One turn moves each row of this set onto another row. After a few examples, where does it send each row asked below?
z857: [  8   2  17   4  -2  -6   4 -21   4  15 -23   7  15  -7  14  19 -22 -15
  21  -4  -9   6  -3  -9 -12]
z174: [  4  -6  -7  -9  22  -7  18 -21  -7  -7  11  -4  -3 -17   4   3 -26 -12
  42 -29   5   5 -16 -11  13]
z27: [  3 -20 -18   1  11 -16   2  -4   8  -4 -15   8  -9 -18  -2   1   5 -10
  11  -1   4  10  -1  10  17]
z6: [  0  -5   5  -2  -4   0   9 -26   9  24 -30   1   5 -11  10  15 -32  -6
  15  -2  -9   7  -2  -9  -3]
z186: [  6 -12 -14  -2  17 -20  17  -7  -3  -8   2  13   4 -25  12  -3 -11   0
  29  -3   9  -1 -13 -10  17]
z253: [ 11  -6   8  -5   6  -4  15 -19  13  23 -20  -5  13  -4   4   7 -33 -11
  14  -8 -14  -1  -8 -14 -16]
z130: [ 20 -19   2   2   9   3  18   7  -4 -15  -3  19  -7  -5   1   2 -15   7
  29 -13  -6 -10  -9 -11  13]
z950: [ 15   4  16  -1  -8  -4   9 -16   7  19 -19   5  14  -7  15  14 -13  -8
  18  -4 -11   3  -1  -6 -12]
z5: [ 20   0  12 -10  -5  -3  11 -15  13  23 -20  -5   6  -4  15  14 -16  -7
  15  -4 -15   4   1  -3 -12]
z581: [  3 -11 -16   0  17 -16   7  -9   2  -7   1   5   3 -31   5   0 -12   1
  32 -14  12   0  -7  -9  21]
z176: [ 20   1  10  -6  -6  -4  10  -9  19  18 -22  -9  10  -1  13  16 -18  -3
  16  -9 -17   8   1  -5  -7]
z904: [ 12 -20  -8   1   9   6   4  -4  12  -1   0  -2 -18  -1 -17  13  -7   2
  23 -27 -12  -1   3   8  19]
z459: [  3   0   1  -1  -4   0  19 -20  13  22 -26  -3  15 -11   7   7 -35  -1
  16  -9  -7   6  -7 -15  -3]
z858: [ 16  -3   7  -6   4  -6  12 -15  20  20 -21 -14  11   2   5  13 -27 -11
  16 -13 -18   9  -5  -8 -12]
z482: [  6 -10  -1  -7  13  -3  -1 -11  -5 -16 -18  -1 -12 -11  -4  -2  -4 -32
  20 -27   6  25  -4  10   3]
z515: [ -1 -12  -2 -11  12   4   0 -11  -3 -18 -22  -1  -9  -4  -5   4  -6 -38
  20 -12   4  22 -13  10   2]
z511: [  2  -3  13   1   0  -4   2 -26   7  18 -29   2   7  -9  14  21 -30 -15
  19  -3  -9  10  -1 -10  -7]
z786: [  8 -14 -15   0  14 -12   8 -20  -6  -9  -2  11   5 -32   2   2 -10  -2
  34  -1   6  -6 -21   1  16]
z674: [ 29 -22   0  -2   9   7  12  -1  -4 -16  -5  12  -6 -12  -8  -1  -9   5
  29 -11 -10 -15 -18   1   7]
z173: [  0 -14 -17   1  11 -13  -6  -9   7  -5 -14   1  -7 -25  -5   2   3 -13
  17 -14  10  15   3  10  18]
z918: [  2 -13  -7  -8  18   4  13 -24   1  -1   8 -11 -17   0 -11  13 -18 -18
  31 -36  -9  12  -7   6  13]
z658: [  3  -5   4  -2  -1   0  16 -23  11  26 -24   1  11 -10   4   6 -32  -4
  13  -5  -9   0  -6 -13  -8]
z464: [  2 -11  -7 -14  17   8  11 -22   6  -3   8 -14 -12   8  -8  19 -16 -24
  32 -21 -11  10 -15   8  10]
z915: [ 13  -8  10  -9   9  11  10   1 -12 -29 -13  10   0  -4   2  -2 -17 -22
  33 -15   3   6 -20  -8  -1]
z709: [ 24 -17   2   2   8   6   8  11   1 -16  -5  10  -7 -10  -4   0 -10   7
  29 -23  -3  -8  -2  -8  13]
z321: [ 27 -18   9  -9  15   3   9  -8 -15 -25 -12   8  -7  -9  -1  -3 -12 -21
  31 -17  -5   2 -23   4  -6]
z712: [ -1 -16  -8  -7  19  -2  15 -26   1   2   7  -5 -20   5  -7  18 -13 -22
  26 -23 -12  14  -9  11  13]
z320: [  8  -1   6  -3   4  -3  18 -19  15  21 -19  -8  17  -2   3   7 -33  -9
  16 -15 -13   6 -11 -14 -13]
z294: [  0  -3   2   1  -4  -3   8 -21  14  19 -33  -3   9 -12  10  16 -32  -4
  17  -4  -7  12  -1 -11   2]
z154: [  7 -15  -8  -8  24  -6  15 -32 -12 -10   6   0  -3 -18   0   8 -26 -16
  41 -15  -1   0 -28  -1   9]
z328: [ -5 -15 -20  -6   8  -6  -4  -8  12  -5 -17  -1  -5 -18  -6   5   1 -15
  15   2   9  11  -6  11  18]
z843: [  9   6  16   5  -5  -4   6 -18   5  10 -25   4  19  -5  14  17 -21 -14
  22 -11  -8  13  -6  -8 -11]
z17: [  9 -24 -10   4   9   0   9  -6  11   1   1   6 -19   1 -11  17  -5   5
  20 -12 -15  -3   0   8  23]
z19: [  9 -18 -16  -4   7 -10  -3 -18  -1  -7 -15   6  -9 -27  -2   5   5 -10
  19   1   4   7 -10  18  16]
z277: [  1  -1  10   4  -1  -6   1 -22   9  14 -32  -1  12  -7  10  21 -28 -15
  19  -8  -8  17  -3  -8  -5]
z256: [  2  -5  -7 -14  20  -1  21 -19  -3 -10  12  -5   6 -10   4   4 -25 -17
  41 -16   4   2 -26 -10   9]
z530: [  8 -22 -10 -11  19   3  10 -32  -1  -2   2  -9 -20  -4 -11  15 -19 -16
  31 -19 -14   5 -18  13  13]
z654: [ 20  -9  10  -7  12   4  10   1 -13 -25 -12   8  -7 -10   3  -7 -15 -18
  32 -30   3   9 -10  -7   0]
z560: [ 17  -6  11 -10   5  -5  11 -16  16  23 -21 -10   7  -1  10  11 -26 -13
  15  -7 -17   4  -4  -8 -15]
z576: [  5 -18  -2  -7  15  -4   6 -11  -5 -12 -19   4 -18  -1  -5   1  -3 -33
  13 -16  -1  24  -7  14   1]
z245: [ 18 -26 -12  -5   7   8   8 -14   6  -1  -3   0 -19  -6 -16  11  -8   5
  23 -12 -16  -7 -11  15  16]
z502: [  0 -10 -20  -6  12  -8  11  -6   7  -7   1   4  10 -26   4   1 -11   1
  31   1  11  -5 -16  -8  20]
z568: [ 18 -14   1  -1   2  12   8  11   3 -18  -6  13  -1  -5  -2   6  -9   6
  31  -7  -3 -11 -10  -6  14]
z125: [ 15 -18  -2 -11  13  -3  -3 -18  -9 -17 -20   1 -16 -12  -2   3  -1 -29
  22 -11  -2  16 -14  19   1]
z26: [  9 -18  -8  -4   4  12   3  -3  16  -3   0  -3 -13   5 -13  20  -3  -2
  23 -10 -13  -1  -4  11  20]
z998: [ 17   7  15  -1 -10  -1  11 -11  10  13 -22   1  18  -5  17  14 -16  -4
  19  -9 -11   8  -1  -7  -8]
z438: [ 15 -14  11  -7  14   4  19  -3 -17 -23 -11  13 -11  -1   3  -6 -19 -23
  28 -22  -3  10 -16  -6  -2]
z340: [  2  -8  -5 -10  24 -10  25 -24 -12  -7  11   2  -4 -10  10   3 -23 -21
  37 -19   1   9 -21  -7   9]

z245 goes to z125
z581 goes to z904
z857 goes to z658
Now these:
z515 goes to z256
z459 goes to z176
z27 goes to z712

